Each path below is one point turned by a fixed rotation once a step. After each direction that follows a path, write how fast that rotation turns it, in degrees per step (0 if it stays still).
Each turn is a multiple of 5 degrees from 10 to 175, or 0.
path 1
[ 1.63 -0.05  1.33 -1.11  1.24 -1.02 -0.86  1.93  1.43 -0.27 -1.96  2.11
  2.19 -0.44 -0.38 -2.56  0.37  2.08 -2.20 -2.25]
[ 0.26 -1.39  0.74 -1.69  0.06 -3.79 -1.43 -0.23  1.14  0.56 -1.25  2.45
  1.21  0.92 -0.73 -1.01 -0.59  1.27 -1.82 -2.94]
[ 0.56 -2.05 -0.53 -1.50 -0.10 -2.70 -0.42  0.77  2.03  0.68 -0.97  2.62
  2.63  0.78  0.77 -0.52  2.49  2.29 -0.70 -0.93]
[ 0.00 -0.91 -2.33 -0.57 -0.33 -1.67 -1.07  1.21  2.21  1.06 -0.37  3.23
  0.18 -0.02  0.74  0.87  1.23  1.46 -0.92 -3.81]
[ 0.10 -1.04 -0.06 -0.05  1.15 -2.14 -1.68  0.67  2.38  1.70 -1.50  2.53
  0.30 -0.06  0.82  1.79  1.49  2.04  2.69 -2.02]
[ 0.29  0.69  0.22  0.71  2.20  0.48 -1.96  1.69  2.06  1.31 -0.59  2.58
 -0.52 -0.44  0.62 -0.99  2.58  2.51  0.74 -2.83]
[-0.70  0.21  1.98  0.43  2.49 -2.54 -2.15 -0.73  1.68  1.19  0.23  1.41
 -1.83 -0.21 -0.70 -0.39  1.11  2.17  0.49 -3.27]
[ 0.14 -0.41  2.23  0.43  2.42 -2.14 -0.80 -0.05  2.16 -0.14  0.84  0.57
  0.35 -1.24  0.09 -1.07  3.47  3.32 -0.68 -0.88]
[ 0.21 -0.26  0.87  0.54  0.90 -2.36 -0.96  0.05  2.13 -1.15  1.32  1.04
 -0.54 -2.64 -0.26  0.39  1.21  2.07 -2.94 -3.16]
[ 1.24 -1.27  2.54  0.03  0.10 -2.93 -1.28  0.05  2.55 -1.18 -0.62  1.19
  1.31 -2.79  0.20  1.92  0.80  2.12 -0.48 -1.01]
[ 2.00 -0.08  1.95 -0.17 -1.02  0.20 -1.63  1.74  2.64 -0.91 -1.05  2.75
  1.19 -2.28  0.33 -0.18  0.93  1.56 -1.87 -2.20]
[ 1.07 -0.56  3.08 -1.15 -1.69 -1.96 -1.65 -0.03  2.65  0.47 -1.59  2.80
 -0.06 -0.11 -1.06  0.07 -0.54  0.64 -0.31 -2.79]
[ 1.18 -0.56  2.23 -1.35 -1.07 -1.22  0.36  1.02  3.45  0.96 -1.52  2.38
  1.11  1.02 -0.65 -1.63  2.57  1.72 -0.23 -1.06]
[ 0.24  0.00 -0.37 -0.78 -0.50 -2.21  1.16  0.94  3.42  1.25 -0.97  2.10
 -0.80  0.94 -1.48 -0.56  1.24  1.05 -1.65 -3.66]
[ 0.63 -0.55 -0.16 -0.13  1.51 -3.54  1.30  0.84  3.23  1.20 -2.48  1.24
  0.68  0.33 -0.97  1.22  1.63  1.95  0.71 -1.44]
[ 1.02  0.94 -1.44  0.80  2.58 -1.00 -0.04  2.04  1.92  0.65 -2.54  2.26
  0.73 -0.96 -0.49 -0.13  1.55  2.26 -1.18 -2.56]
[ 0.02  0.46  0.36  0.32  2.64 -3.08 -2.01 -0.44  0.32  1.02 -2.56  2.49
  0.38 -0.79 -0.92  0.36 -0.39  2.30 -0.04 -2.69]
[ 0.14  0.01  0.94 -0.54  2.01 -1.50 -1.80 -0.21  0.12  0.64 -1.20  2.74
  2.12 -1.05  0.24 -1.78  2.27  3.76 -0.45 -0.95]
[-1.04 -0.35  0.02 -1.34  0.30 -2.18 -1.72 -0.83  0.42  0.46  1.05  2.74
  0.32 -1.41  0.21 -1.10  0.78  2.94 -1.67 -3.68]
[-0.38 -2.06  1.16 -1.81  0.01 -2.84 -0.80 -0.27  1.95  0.26  0.96  1.58
  1.50 -1.68  1.24  0.73  1.62  3.25  1.14 -1.83]
[ 0.62 -1.01  0.13 -0.95  0.04 -0.02 -0.99  2.35  2.98 -0.25  1.13  1.80
  0.51 -2.02  1.62  0.04  1.41  2.24 -0.19 -3.56]
Speeds:
[ 1.31 -0.49 -0.06 -0.49  0.01  0.31 -0.59 -0.23 -0.02  1.53  0.03 -0.85
 -0.01 -0.13 -0.49  0.50  0.25  0.79 -0.59 -0.34] -> 0
[-0.12 -0.49 -1.29  0.04 -0.28 -0.63  1.15  0.23  0.61 -0.37  0.54 -0.50
  0.16 -0.69  0.36  1.31  0.36  0.11 -0.29 -0.02] -> 65
[-0.17  0.40 -1.04  1.04  0.24 -0.13 -0.24 -0.22  0.14  0.79 -0.71  0.62
 -0.62  1.09 -0.29  0.51  1.06 -0.36  0.12  0.40] -> 35
[-0.26  0.30  0.26 -0.38  0.18  0.63  1.03  0.58  0.93  0.68  0.31 -0.52
 -0.93  0.34 -0.14 -0.27  0.07  0.06  1.40 -0.69] -> 45
